In the data rows, 128 means zero.
Some points, one per row:
[142,149,124,150,119,141,148,133,112,131,152,141,152,157,109,162,154,104,103,
 92]
[161,149,107,151,105,155,146,103,109,144,151,143,151,158,109,161,152,132,103,
 158]
[127,127,147,128,139,129,120,116,123,153,155,141,152,156,184,105,150,102,103,
 156]
[233,252,0,253,6,245,253,247,23,39,81,114,80,156,110,162,151,103,103,
 91]
[132,105,117,140,129,152,123,123,101,54,155,142,79,156,109,162,123,103,104,
 91]
[150,146,154,129,122,127,135,128,128,158,152,141,151,157,109,97,150,154,102,
 158]
[198,219,38,204,33,219,219,210,47,93,151,141,80,156,109,160,152,177,102,
 136]
[104,86,150,92,161,101,108,97,152,133,84,73,153,91,183,97,80,103,172,
 158]
[111,71,149,97,165,93,88,110,160,133,83,44,105,90,184,96,81,103,171,
 91]
[145,97,117,123,125,131,145,139,122,176,155,143,79,90,108,134,150,176,101,
 158]
[114,121,135,129,136,119,125,124,143,129,153,142,150,155,123,97,151,104,170,
 158]
[127,113,127,118,125,126,116,133,122,143,152,142,151,113,108,98,151,178,103,
 159]
[129,123,117,126,120,132,137,152,130,111,106,141,80,90,108,162,152,175,103,
 89]
[146,165,122,122,131,125,137,145,126,128,152,140,80,88,110,97,151,168,104,
 88]
[130,157,129,147,100,142,146,139,120,163,88,141,151,158,108,160,151,103,103,
 158]
[123,174,131,117,128,125,143,126,124,149,154,141,153,89,111,97,150,136,103,
 159]
[137,147,127,120,129,120,123,124,135,131,152,142,152,88,109,98,151,103,141,
 161]
[206,188,50,219,48,207,225,202,54,118,152,48,81,156,109,163,151,103,103,
 89]
[7,46,252,8,251,0,11,0,255,233,84,43,110,88,183,96,80,104,172,
 89]
[167,123,96,167,113,187,150,148,63,92,154,142,125,155,109,162,151,175,104,
 158]
[120,118,132,129,128,126,127,129,131,118,154,140,152,155,109,95,151,102,104,
 115]
[63,83,199,55,211,63,71,30,188,97,97,142,152,88,183,97,80,105,172,
 157]
[91,87,167,82,175,82,71,86,167,128,97,141,151,90,183,96,81,103,171,
 157]
[97,81,181,73,180,70,73,53,180,196,82,42,150,89,185,97,81,103,171,
 119]
[123,116,133,133,131,132,139,114,131,159,85,121,152,89,110,98,151,104,102,
 159]
[150,176,94,149,101,155,157,149,102,110,151,142,80,156,108,163,152,137,105,
 90]
[124,118,126,120,132,96,124,119,162,198,129,140,152,91,110,97,151,104,171,
 158]
[107,112,116,129,116,139,120,121,116,107,154,141,152,154,107,162,149,157,102,
 158]
[163,152,95,156,87,161,170,131,97,131,82,96,79,158,108,161,151,102,104,
 90]
[104,112,139,122,127,133,123,130,127,134,81,142,151,90,109,161,148,104,103,
 147]
[121,160,116,134,128,126,135,119,124,132,153,142,152,157,107,96,150,113,101,
 158]
[79,94,190,81,169,60,73,112,206,171,82,139,153,90,184,98,81,163,172,
 159]
[172,157,86,172,84,183,177,159,69,0,152,140,151,156,111,162,152,174,102,
 139]
[101,113,155,123,138,98,85,82,155,166,82,141,153,105,109,96,80,103,173,
 157]
[160,141,123,162,108,177,155,123,66,84,154,144,152,155,109,161,150,176,106,
 121]
[73,116,147,113,150,100,89,111,153,159,84,141,153,90,184,97,81,103,170,
 159]
[131,158,131,132,126,136,136,90,121,114,151,140,152,158,130,162,150,102,101,
 160]
[106,104,163,99,145,112,121,128,137,134,81,43,152,90,184,98,79,102,168,
 90]
[128,124,125,119,126,135,113,144,127,119,152,142,151,108,109,161,149,177,103,
 158]
[113,117,135,125,126,124,134,118,138,170,126,143,153,157,112,98,150,103,171,
 158]
[140,124,123,128,127,127,112,136,127,135,152,142,152,157,108,98,81,165,104,
 157]
[123,129,126,128,125,129,122,140,130,166,125,142,153,89,110,96,149,103,104,
 159]
[116,131,138,127,128,134,127,124,124,139,153,140,151,159,107,163,150,142,102,
 159]
[120,101,122,148,114,136,137,112,119,155,153,143,150,156,109,163,151,113,104,
 158]
[105,97,139,107,134,109,126,154,156,102,82,44,152,89,109,96,147,176,172,
 89]
[153,110,132,120,133,147,119,114,107,94,151,142,152,112,108,164,152,103,105,
 91]
[145,135,141,125,148,120,111,130,142,177,152,141,153,90,162,96,80,103,170,
 158]
[190,222,35,225,33,216,218,202,44,43,82,107,81,156,109,161,151,103,103,
 92]
[147,154,92,155,99,162,176,140,89,142,153,142,114,154,110,161,153,177,104,
 157]
[109,128,137,117,129,111,119,130,147,180,82,143,105,88,107,97,80,102,171,
 158]
[125,115,105,123,121,127,136,105,127,135,153,142,80,158,108,115,151,103,104,
 159]
[137,113,128,144,130,134,129,136,118,138,152,67,81,155,107,161,148,102,103,
 90]
[125,115,115,130,120,128,129,131,140,146,137,140,81,157,109,97,150,103,171,
 159]
[158,162,110,141,120,148,125,158,121,108,153,143,81,157,109,162,152,174,102,
 105]
[164,133,147,102,142,110,118,120,149,121,151,142,152,89,144,97,81,105,173,
 91]
[79,109,133,140,123,130,111,162,126,95,80,134,150,155,109,97,79,177,102,
 90]
[165,111,116,112,132,132,133,140,130,103,152,144,151,89,108,160,151,176,103,
 112]
[189,192,77,159,85,170,170,137,87,107,154,142,117,153,108,162,151,175,102,
 157]
[140,134,127,128,126,132,126,94,138,140,151,143,80,89,109,97,149,103,152,
 91]
[95,90,129,122,126,113,130,134,150,172,83,140,154,104,110,98,150,175,172,
 158]
[116,99,126,133,115,137,136,136,121,62,82,70,151,156,110,161,151,104,102,
 89]
[134,144,128,140,124,133,127,126,130,122,152,138,153,155,110,120,152,102,104,
 90]
[155,209,96,159,93,125,156,186,133,156,151,142,79,156,110,99,150,179,104,
 114]
[202,227,19,240,23,227,229,211,36,97,152,140,80,158,109,161,150,170,104,
 90]
[94,104,128,125,126,132,138,129,121,146,84,140,154,156,108,163,151,120,105,
 158]
[145,151,114,133,123,130,130,141,119,77,152,142,152,156,109,163,151,176,104,
 109]
[141,139,133,120,125,131,131,112,125,89,152,140,152,88,108,160,152,103,103,
 90]
[130,99,125,134,123,148,139,124,113,74,154,141,152,157,109,161,152,175,101,
 148]
[65,63,205,54,198,61,49,93,188,157,82,85,152,90,185,96,80,104,170,
 156]
[95,124,123,133,123,132,110,135,122,145,81,142,79,155,107,158,79,102,104,
 159]
[131,119,125,138,125,152,120,118,94,136,153,142,151,156,107,162,121,103,102,
 159]
[118,122,139,113,147,117,108,111,136,126,152,139,152,90,186,97,123,103,171,
 156]
[126,123,103,130,104,140,159,170,114,102,154,141,80,115,110,163,151,176,104,
 90]
[109,89,177,80,183,82,79,80,168,162,81,44,91,90,184,96,81,104,172,
 91]
[135,152,112,141,108,147,150,138,108,156,153,141,82,156,108,162,151,158,104,
 157]
[64,85,184,87,189,69,73,69,188,181,83,43,96,89,186,97,82,105,172,
 92]
[78,80,184,80,179,83,86,121,173,136,83,42,152,89,166,97,80,103,170,
 90]
[116,129,130,123,123,124,132,171,144,135,82,141,135,90,110,97,153,175,171,
 91]
[143,152,96,150,94,173,172,131,81,97,155,140,80,157,108,162,150,176,106,
 151]
[114,127,125,130,134,117,140,118,142,112,152,141,151,156,109,94,150,101,172,
 154]
[138,147,134,130,125,126,118,156,121,128,153,141,153,157,109,96,122,178,103,
 157]
[121,136,133,134,128,127,136,128,123,140,152,142,152,155,110,98,149,128,104,
 158]
[100,106,135,117,132,113,114,113,141,166,83,47,152,89,109,97,78,103,172,
 156]
[95,98,146,98,157,116,106,95,141,148,82,40,152,89,184,96,81,101,140,
 90]
[153,116,124,115,127,112,131,137,139,152,154,143,153,88,111,96,152,166,173,
 158]
[162,155,110,146,123,149,143,140,106,84,153,143,81,156,107,161,150,119,103,
 89]
[144,141,126,129,123,148,150,157,114,92,155,140,80,88,109,163,149,174,104,
 91]
[98,59,174,92,173,91,110,102,154,123,82,42,152,89,186,98,80,103,171,
 123]
[189,194,49,205,52,201,193,203,45,75,152,141,81,155,109,163,150,142,102,
 90]
[140,114,139,126,129,138,132,121,115,145,154,144,152,154,110,162,151,149,103,
 160]
[114,125,132,110,137,123,132,126,134,71,130,141,151,89,184,97,151,102,172,
 89]
[80,78,170,73,181,84,90,72,166,149,152,143,151,90,186,97,79,102,172,
 160]
[58,85,187,70,197,63,57,102,188,135,104,140,151,89,185,97,81,174,172,
 160]
[114,146,130,139,124,111,137,134,146,113,82,143,106,156,107,98,152,103,170,
 90]
[59,48,204,36,211,47,45,49,204,142,82,117,153,89,185,97,79,104,170,
 158]
Here are 24 more points, each followed by its number:
[138,137,112,128,125,131,121,132,127,110,154,142,80,158,108,162,150,145,105,
 90] 0
[133,131,118,120,129,130,130,110,123,89,154,141,151,156,110,162,151,101,102,
 136] 1
[147,127,124,122,137,130,128,120,124,96,152,141,152,155,173,161,150,101,104,
 89] 2
[193,173,63,194,67,180,175,175,83,94,151,142,80,156,108,160,150,119,103,
 91] 3
[139,130,116,144,132,127,123,137,130,104,152,141,152,157,109,96,150,175,105,
 120] 4
[93,95,167,84,156,95,85,93,167,152,144,140,153,89,183,96,79,101,174,
 157] 5
[126,90,119,128,126,138,137,137,119,104,153,143,121,156,108,162,151,176,103,
 91] 6
[132,198,105,168,68,147,158,185,121,155,155,141,91,157,110,163,150,176,102,
 158] 7
[147,133,116,153,115,141,143,136,116,153,154,142,82,157,108,164,151,176,103,
 158] 8
[140,142,107,147,127,135,133,116,127,123,152,142,89,156,108,161,149,178,103,
 159] 9
[135,121,139,138,127,118,134,130,147,154,153,143,152,154,108,96,151,104,172,
 91] 10
[74,85,161,77,173,73,107,102,186,185,81,125,151,88,186,97,79,103,172,
 157] 11
[148,147,128,137,128,113,147,159,144,134,154,141,152,156,109,95,151,176,171,
 97] 12
[115,125,127,122,139,130,134,103,131,101,153,141,151,88,184,163,151,102,104,
 90] 13
[155,132,111,122,123,130,138,104,126,93,153,139,117,156,108,162,150,103,103,
 158] 14
[171,180,104,150,96,153,153,163,106,135,153,139,80,156,109,163,152,176,103,
 128] 15
[141,137,139,135,121,125,134,111,128,137,152,146,152,156,109,124,150,103,172,
 159] 16
[126,119,123,121,126,138,119,139,116,110,153,140,151,119,109,164,149,175,104,
 91] 17
[131,143,123,129,131,123,124,144,143,143,153,140,80,159,110,97,150,112,171,
 159] 18
[100,103,166,103,165,102,100,89,156,139,123,141,153,88,185,96,80,102,170,
 158] 19
[74,126,148,111,152,111,108,100,149,141,82,141,152,87,184,96,81,104,170,
 123] 20
[129,131,116,135,125,129,110,155,124,153,133,142,81,156,109,97,80,177,103,
 160] 21
[120,85,164,94,171,100,94,102,147,67,137,44,152,90,183,96,81,104,172,
 89] 22
[152,123,96,146,109,151,163,161,102,84,138,42,82,158,107,160,150,103,104,
 90] 23
Which of these numbered points is nearest to each point below, ignoring the 2 directions in which the first points spread most? Its number follows each.
[157,138,131,122,132,131,114,155,125,114,153,142,152,90,109,142,81,177,103,
 90] > 17
[134,129,136,126,140,140,136,142,118,123,152,141,152,91,132,160,151,103,103,
 90] > 13
[130,95,118,141,128,127,112,145,135,166,154,142,80,156,108,97,81,176,172,
 158] > 21
[112,100,152,97,153,103,104,74,149,136,94,141,152,89,185,97,81,105,172,
 158] > 19
[129,137,138,120,130,128,139,119,126,103,150,141,154,155,108,162,150,103,104,
 109] > 1
[166,168,98,152,98,160,162,119,104,95,153,139,81,157,110,164,152,102,104,
 152] > 14
[156,180,117,152,109,136,145,167,121,130,154,140,79,158,108,161,151,177,104,
 119] > 15
[129,111,123,123,130,133,131,138,116,135,153,143,152,107,108,163,150,178,103,
 156] > 17
[94,75,194,74,186,75,76,42,177,128,81,139,150,89,184,98,80,103,169,
 159] > 19
[114,157,112,123,136,123,114,115,132,158,152,142,80,155,110,97,150,103,125,
 160] > 18
[129,148,130,123,130,128,122,114,132,150,152,141,152,156,110,107,151,102,171,
 158] > 16
[59,103,169,87,167,92,96,79,161,142,83,140,149,89,187,98,109,103,173,
 159] > 20
[102,140,111,121,118,132,118,108,122,99,153,142,82,155,110,162,150,103,104,
 158] > 14
[189,176,75,183,82,183,160,160,71,54,152,139,79,158,108,163,150,177,103,
 132] > 9
[132,96,149,102,135,111,120,107,139,92,154,44,151,88,110,97,81,102,172,
 90] > 22
[142,136,123,129,116,152,129,138,103,103,152,139,153,156,109,162,151,169,104,
 90] > 17
[129,120,122,126,133,125,130,118,128,85,153,141,153,157,183,98,150,103,104,
 87] > 2
[173,178,107,146,95,161,156,177,99,127,152,140,80,156,109,164,151,172,103,
 88] > 15
[90,108,156,83,153,73,121,87,181,182,81,81,150,89,184,97,80,103,172,
 156] > 11
[137,143,131,127,127,133,115,136,121,92,154,143,151,157,108,164,152,177,106,
 92] > 17
[170,209,77,188,72,165,180,225,95,125,153,141,80,157,110,164,150,176,103,
 126] > 7
[84,64,195,88,179,94,78,66,158,89,96,138,151,88,184,97,79,104,172,
 159] > 19
[155,128,121,130,123,128,136,143,124,102,152,143,151,157,111,97,151,176,104,
 115] > 4
[140,139,106,138,113,143,140,136,120,114,152,141,80,155,109,162,150,135,103,
 90] > 0
[135,89,111,132,131,170,147,125,81,98,152,44,81,156,109,162,150,104,103,
 91] > 23
[98,126,149,93,150,108,106,74,146,138,81,142,150,89,185,98,80,102,171,
 97] > 20
[130,121,107,120,116,160,120,112,97,91,153,143,108,156,108,163,150,176,104,
 158] > 9
[121,140,128,121,142,128,138,112,123,93,151,140,152,157,183,119,154,102,104,
 90] > 2
[126,142,128,121,131,123,133,121,133,127,153,141,152,155,110,97,150,102,170,
 157] > 16
[128,152,126,120,132,122,126,186,142,130,152,142,117,88,109,97,151,175,171,
 90] > 12
[193,153,93,178,86,165,163,177,90,107,152,134,80,156,109,162,151,103,104,
 89] > 3
[142,131,127,136,127,116,119,142,133,136,153,141,152,156,109,96,81,174,103,
 159] > 21
[136,86,169,103,153,104,106,134,155,172,154,46,152,89,184,97,81,128,172,
 158] > 5
[98,133,114,122,130,121,135,121,132,148,82,143,79,158,108,96,151,103,157,
 159] > 18
[85,65,198,53,207,52,38,66,199,188,117,141,151,89,184,98,81,101,171,
 158] > 3
[139,78,127,119,155,133,115,100,112,88,153,142,153,157,185,162,151,103,104,
 121] > 2
[140,150,126,131,120,124,127,142,138,176,154,142,80,157,111,98,150,103,114,
 158] > 18
[156,144,134,138,134,116,123,121,148,131,151,143,152,157,110,96,150,103,172,
 95] > 10
[142,146,129,133,120,125,122,124,117,161,154,143,82,156,107,97,80,102,104,
 158] > 21
[45,77,184,77,172,70,87,110,193,194,84,142,152,88,185,97,82,153,171,
 158] > 11
[154,151,84,166,86,170,171,151,91,70,153,142,80,156,110,163,152,175,103,
 112] > 9
[137,103,110,136,117,151,141,139,106,161,152,141,82,156,109,163,150,142,103,
 159] > 8
[126,181,146,128,124,108,111,154,150,124,154,143,150,140,110,98,78,176,171,
 90] > 12
[140,83,146,141,144,119,140,122,133,84,154,42,154,157,183,98,151,103,124,
 91] > 22
[128,113,129,127,130,116,131,137,141,107,151,143,153,89,111,97,152,104,171,
 90] > 10
[144,134,128,129,127,122,124,135,130,128,155,143,152,156,109,96,152,177,111,
 159] > 4
[187,195,82,181,70,176,180,210,86,142,153,139,79,155,108,161,149,175,103,
 91] > 15
[145,117,127,105,148,114,124,150,136,155,154,139,81,89,185,97,81,176,111,
 157] > 21
[133,137,113,144,111,148,150,146,114,117,152,141,80,158,109,161,151,146,104,
 89] > 0
[129,154,101,165,86,159,177,156,96,157,92,140,80,156,106,160,150,175,104,
 157] > 8
[120,102,109,142,103,154,142,111,105,61,154,140,151,155,109,159,151,109,104,
 91] > 1
[167,127,130,142,122,144,124,98,105,73,153,110,80,157,109,163,81,103,105,
 91] > 14
[117,93,141,106,144,111,112,135,149,133,146,43,153,90,187,97,80,103,172,
 157] > 5
[133,193,98,156,103,111,142,158,149,150,84,141,80,156,109,96,120,104,172,
 90] > 18
[123,123,143,109,147,121,141,125,134,105,118,142,151,88,184,97,151,104,103,
 92] > 13
[147,154,79,170,86,177,174,114,79,87,152,139,126,155,110,163,153,177,102,
 159] > 9
[114,132,118,127,119,133,142,126,123,124,151,141,81,157,110,161,151,103,104,
 158] > 14
[106,80,166,108,167,84,81,98,172,168,153,142,152,128,184,96,80,103,173,
 158] > 5
[123,147,108,137,122,156,125,128,109,78,154,142,82,155,109,163,153,124,104,
 90] > 0
[107,137,122,123,133,134,134,123,122,103,83,142,153,147,110,162,151,102,104,
 90] > 1
[133,71,172,78,170,94,91,113,163,130,154,121,152,90,186,97,79,104,172,
 157] > 5
[121,114,139,118,124,114,126,157,153,141,153,140,152,104,110,96,150,174,173,
 159] > 12
[140,123,110,129,121,127,132,148,129,110,152,141,81,155,109,162,152,177,134,
 158] > 9
[90,91,186,51,182,67,59,90,192,211,81,44,114,90,184,95,80,103,171,
 90] > 15
[169,131,55,182,50,200,203,192,59,68,152,143,79,155,108,163,148,176,102,
 91] > 6
[149,130,101,159,99,154,151,145,107,139,154,141,104,156,111,163,150,177,104,
 158] > 8
[3,14,242,9,241,0,0,52,255,209,82,44,96,89,185,96,81,103,171,
 89] > 0
[162,165,93,179,77,166,164,174,89,131,152,141,79,156,108,163,149,124,104,
 90] > 3
[106,127,108,129,129,132,116,110,126,97,153,143,152,156,112,162,151,127,103,
 157] > 1
[136,141,124,131,133,137,123,108,107,132,153,140,125,156,111,161,150,104,102,
 159] > 14
[213,201,46,207,50,210,202,165,40,57,153,140,110,157,109,161,151,175,102,
 158] > 19
[134,98,108,142,119,150,139,139,101,95,155,141,80,154,109,162,152,178,105,
 104] > 6
[139,124,134,112,133,114,112,129,139,153,153,140,151,90,110,97,80,103,145,
 158] > 5
[135,135,98,138,118,144,141,148,117,183,152,142,105,155,109,161,151,176,104,
 159] > 8
[119,159,139,141,122,122,141,123,140,152,83,142,151,155,108,96,150,102,166,
 90] > 10
[170,144,119,109,129,130,139,140,120,215,154,142,150,90,140,162,152,176,103,
 158] > 15
[82,87,159,114,145,111,100,125,147,99,83,143,152,90,184,97,81,148,171,
 91] > 20
[184,183,80,199,58,190,182,195,71,79,152,143,81,156,110,164,151,108,104,
 91] > 3
[128,81,129,102,146,120,109,123,135,146,153,43,152,88,183,96,80,102,135,
 158] > 5
[120,133,120,130,134,131,141,145,128,166,83,141,79,155,109,162,152,114,104,
 156] > 8
[92,126,120,127,131,114,125,141,144,151,80,139,82,92,108,97,150,102,171,
 158] > 18
[80,114,167,96,164,95,86,82,162,85,111,143,153,89,184,97,80,104,171,
 158] > 19
[74,42,205,49,189,67,56,93,187,143,151,40,152,89,185,97,80,145,171,
 158] > 22
[186,173,31,231,35,219,227,200,53,97,83,102,79,156,111,161,151,102,103,
 88] > 11
[121,124,118,131,125,127,135,106,131,147,152,140,151,155,108,114,150,105,169,
 156] > 16
[139,134,120,138,122,126,146,118,141,109,127,141,79,155,108,97,151,105,171,
 90] > 18
[115,86,124,129,123,145,132,117,104,57,152,143,152,155,107,162,150,173,102,
 90] > 6
[150,137,100,153,105,153,153,180,106,49,85,142,82,154,110,161,151,176,103,
 89] > 6
[113,108,150,106,157,104,101,122,158,186,83,125,154,89,183,99,82,104,170,
 159] > 11
[122,117,144,109,151,104,119,103,146,101,84,42,152,89,179,97,80,103,172,
 88] > 22
[120,135,109,137,139,122,121,137,139,69,83,142,78,155,122,98,151,105,173,
 91] > 18
[137,129,125,136,131,130,134,148,125,113,152,143,152,156,108,96,149,176,104,
 150] > 4
[152,119,97,161,101,172,163,125,84,96,138,41,79,157,110,161,150,104,104,
 89] > 23
[121,144,138,122,128,136,133,133,123,86,144,143,151,90,110,160,149,103,104,
 90] > 13
[148,138,131,123,135,120,126,114,133,161,152,140,151,157,116,97,150,103,171,
 160] > 16
[179,148,94,141,100,163,161,133,92,47,154,142,78,157,108,161,150,177,102,
 126] > 9
[121,115,150,123,141,118,126,120,130,107,152,141,151,156,183,96,150,104,106,
 130] > 2
[119,156,125,132,115,130,138,134,132,136,82,141,78,156,109,96,151,104,103,
 149] > 18
[103,78,166,94,164,82,97,113,175,173,82,59,153,89,183,98,80,102,169,
 157] > 11
[172,151,98,158,96,155,137,152,106,94,152,143,79,156,109,162,150,168,104,
 91] > 0
[123,122,126,124,146,133,117,118,119,124,83,141,145,89,183,163,80,102,104,
 88] > 13
[139,103,111,130,123,151,126,116,87,111,153,140,94,155,109,161,151,175,102,
 158] > 9
[165,147,103,148,109,150,154,157,109,102,154,142,95,157,108,162,151,177,104,
 159] > 9
[185,161,52,188,65,186,187,194,77,129,154,142,129,156,107,162,153,176,103,
 160] > 11
[129,151,137,128,132,113,141,121,152,97,141,141,152,90,110,97,150,102,171,
 90] > 10
[131,128,141,104,140,108,127,125,144,149,153,139,152,89,158,98,152,102,171,
 158] > 5
[132,125,122,128,127,125,140,157,132,127,152,143,148,157,111,97,152,176,104,
 158] > 4
[145,117,124,135,123,138,122,103,116,100,153,140,152,156,109,162,150,102,104,
 136] > 1
[129,138,113,131,131,131,127,112,125,86,154,143,124,157,110,162,150,104,103,
 89] > 1
[121,174,138,105,133,87,107,141,167,182,152,140,152,88,110,99,104,175,171,
 158] > 7
[127,146,131,136,129,127,130,142,128,129,152,142,152,154,108,98,150,176,103,
 106] > 4
[171,79,120,127,123,148,131,106,105,104,153,43,92,156,109,161,150,102,103,
 89] > 23
[144,124,111,153,107,168,130,150,82,93,153,142,84,156,108,161,149,175,104,
 91] > 6
[128,97,119,135,129,145,141,144,109,104,151,142,153,157,109,162,149,178,103,
 90] > 6
[156,123,100,147,122,160,138,93,87,113,152,142,79,156,108,163,152,103,102,
 115] > 14
[89,69,182,84,176,86,82,92,163,149,86,140,151,88,184,98,80,106,171,
 159] > 19
[96,129,124,98,139,124,93,117,130,153,83,141,152,88,185,96,80,104,160,
 158] > 20
[116,109,119,136,121,135,131,112,117,102,133,142,81,157,109,163,150,104,106,
 90] > 0
[107,63,161,83,168,108,106,68,143,117,83,42,150,88,186,97,78,103,170,
 117] > 22
[132,114,133,114,126,132,116,143,121,127,153,139,152,128,107,161,151,177,103,
 157] > 17
[114,60,182,62,183,84,51,119,170,142,120,42,153,89,185,96,81,103,172,
 158] > 22
[142,129,132,130,128,111,118,104,143,110,151,143,151,157,108,98,150,103,172,
 149] > 16
[121,140,91,148,98,158,161,147,102,45,83,142,79,156,109,163,151,168,105,
 89] > 6
[121,129,124,124,129,141,122,118,111,178,98,142,81,88,110,162,151,104,103,
 158] > 8
[137,114,137,137,123,133,128,105,138,142,153,141,150,155,109,97,150,103,102,
 90] > 10
[110,78,174,85,175,97,80,73,172,145,139,43,151,90,184,97,80,104,171,
 158] > 22
[115,141,128,146,139,148,127,121,97,86,153,141,152,157,133,162,151,102,103,
 88] > 2
[96,130,138,114,139,116,109,87,129,146,83,142,152,89,135,98,79,103,103,
 159] > 20
[78,66,164,74,171,90,54,53,172,149,151,139,152,87,184,95,80,131,171,
 158] > 5
[141,128,136,123,118,132,130,130,133,131,154,142,152,114,108,162,151,105,172,
 160] > 16
[231,199,53,201,58,196,197,176,63,92,150,142,78,155,108,161,151,146,104,
 90] > 3
[138,145,100,167,89,157,152,177,101,82,151,143,102,157,110,162,151,176,103,
 158] > 9
[135,110,126,122,124,119,139,111,141,119,155,140,150,112,108,98,151,102,171,
 159] > 16
[75,135,150,99,142,72,94,166,189,167,83,143,153,90,184,97,98,177,172,
 157] > 7
[108,171,126,127,129,131,127,109,130,106,82,141,152,118,110,163,151,104,103,
 91] > 1
[169,185,68,188,79,180,186,161,75,134,139,141,81,157,110,163,149,102,102,
 93] > 3
[152,146,123,128,132,153,132,132,108,92,153,141,79,139,109,163,151,103,103,
 90] > 0
[131,118,135,134,126,124,119,162,124,147,152,140,151,156,111,97,95,176,105,
 157] > 21
[130,136,130,143,121,130,142,124,121,92,153,141,152,155,109,135,151,103,103,
 90] > 1
[179,155,54,170,64,181,172,178,83,100,153,48,79,157,109,164,150,103,106,
 90] > 23
[130,143,139,138,121,129,136,148,129,125,151,142,152,158,109,112,150,176,103,
 158] > 4
[152,119,122,138,132,124,109,142,122,158,153,141,150,155,123,96,150,176,104,
 157] > 4
[159,149,93,161,88,152,169,137,103,136,150,143,80,157,110,162,153,104,104,
 89] > 3
[112,125,143,125,125,108,121,114,160,155,83,141,153,156,109,95,150,102,171,
 158] > 16
[101,91,168,77,164,94,101,55,156,139,81,45,152,90,183,98,81,105,172,
 133] > 14
[115,144,136,122,134,113,136,161,147,162,82,142,151,90,109,97,150,118,172,
 159] > 11
[122,145,135,131,128,113,126,132,146,146,153,141,153,157,111,96,151,104,170,
 157] > 16
[141,123,128,116,130,101,142,167,160,161,136,139,78,90,110,98,152,173,171,
 159] > 18
[158,120,121,132,130,143,131,87,116,148,153,138,153,155,148,162,151,102,103,
 158] > 14
[143,150,113,142,133,139,141,144,121,88,123,143,79,156,110,164,149,104,103,
 91] > 0
[114,114,125,136,135,130,139,155,125,104,82,142,151,155,108,103,151,176,103,
 89] > 4
[107,150,113,128,128,125,115,130,124,143,84,142,81,156,109,97,129,104,104,
 158] > 18
[118,147,138,127,129,119,134,115,146,175,98,141,152,156,109,95,151,104,170,
 157] > 16
[223,216,36,197,42,191,189,220,75,86,153,139,80,155,109,162,151,176,103,
 91] > 15
[137,163,133,146,129,131,130,102,127,122,152,141,151,157,110,162,151,104,146,
 158] > 16
[118,117,129,95,151,104,121,105,158,187,112,143,151,90,185,96,151,103,172,
 159] > 11
[156,142,128,132,127,130,121,84,130,125,152,140,152,157,110,161,148,104,131,
 157] > 14
[195,203,63,190,68,190,196,198,68,117,152,142,81,156,109,164,150,103,104,
 90] > 3
[114,111,121,118,130,131,125,150,121,119,83,141,119,89,110,161,151,174,104,
 91] > 17
[106,93,157,97,156,106,101,112,149,159,152,142,152,89,185,96,81,144,170,
 159] > 5
[124,138,128,131,125,134,142,117,131,124,132,141,151,156,110,162,151,102,102,
 90] > 1
[143,134,125,106,127,133,120,114,123,128,153,142,151,91,109,161,150,168,102,
 158] > 17
[121,145,147,115,127,90,127,128,167,187,153,142,153,117,108,96,151,175,172,
 157] > 12
[115,81,134,130,127,131,138,96,130,134,94,42,154,155,108,163,150,103,103,
 158] > 23
[118,142,142,117,128,104,126,128,153,157,152,143,152,90,110,94,152,168,172,
 157] > 12
[63,70,207,49,207,53,68,38,203,159,81,92,151,90,185,97,79,103,171,
 158] > 14
[108,114,136,138,128,130,133,136,123,100,83,142,153,156,108,157,150,104,103,
 91] > 1
[64,80,202,52,195,60,47,88,192,181,83,44,154,88,185,98,80,103,171,
 108] > 15
[136,130,123,132,122,133,135,129,128,123,150,141,153,155,108,162,151,103,104,
 108] > 1
[202,225,27,225,20,219,218,207,46,119,101,141,79,155,110,162,151,102,105,
 90] > 11
[129,119,116,125,120,146,135,102,109,72,152,141,112,156,110,162,151,102,105,
 90] > 1
[107,132,121,137,137,129,120,132,128,145,83,142,152,157,117,97,150,177,104,
 157] > 4
[143,140,125,136,130,131,140,142,123,188,153,139,79,122,108,98,151,103,102,
 156] > 18
[75,57,222,45,211,46,39,45,215,170,153,142,152,90,183,97,82,122,171,
 157] > 3
[127,142,138,140,128,131,128,154,134,86,152,142,153,157,111,105,150,175,173,
 90] > 12
[109,97,141,92,144,101,100,131,153,155,81,142,151,89,186,98,81,124,173,
 158] > 11
[136,117,109,134,127,137,138,144,112,117,153,141,135,157,110,161,150,175,104,
 159] > 9
[119,64,175,85,191,80,74,65,173,122,82,42,119,89,184,99,80,104,170,
 90] > 14
[141,148,132,127,121,116,125,149,143,163,152,142,152,95,110,98,151,176,171,
 158] > 12
[123,133,138,141,130,128,135,106,118,97,153,141,153,157,109,122,151,102,103,
 90] > 1
[114,90,133,139,133,129,150,135,126,146,81,42,152,156,107,96,150,101,105,
 144] > 23
[137,119,121,119,129,131,145,130,129,133,153,141,152,89,109,163,150,173,102,
 158] > 17
[148,94,120,141,120,161,152,81,91,145,153,66,81,158,111,163,148,103,105,
 157] > 23
[155,101,121,124,114,132,136,127,128,149,152,142,79,89,109,98,150,104,106,
 156] > 3
[168,170,105,155,87,160,160,164,90,141,152,140,103,156,110,163,151,176,103,
 157] > 15
[95,88,164,110,162,123,74,76,124,105,144,141,152,89,185,96,81,104,103,
 158] > 19
[131,109,113,141,122,149,144,130,93,76,153,95,80,157,110,162,150,101,104,
 89] > 23
[158,114,139,119,133,134,134,125,124,127,152,43,153,90,108,138,150,103,103,
 89] > 23
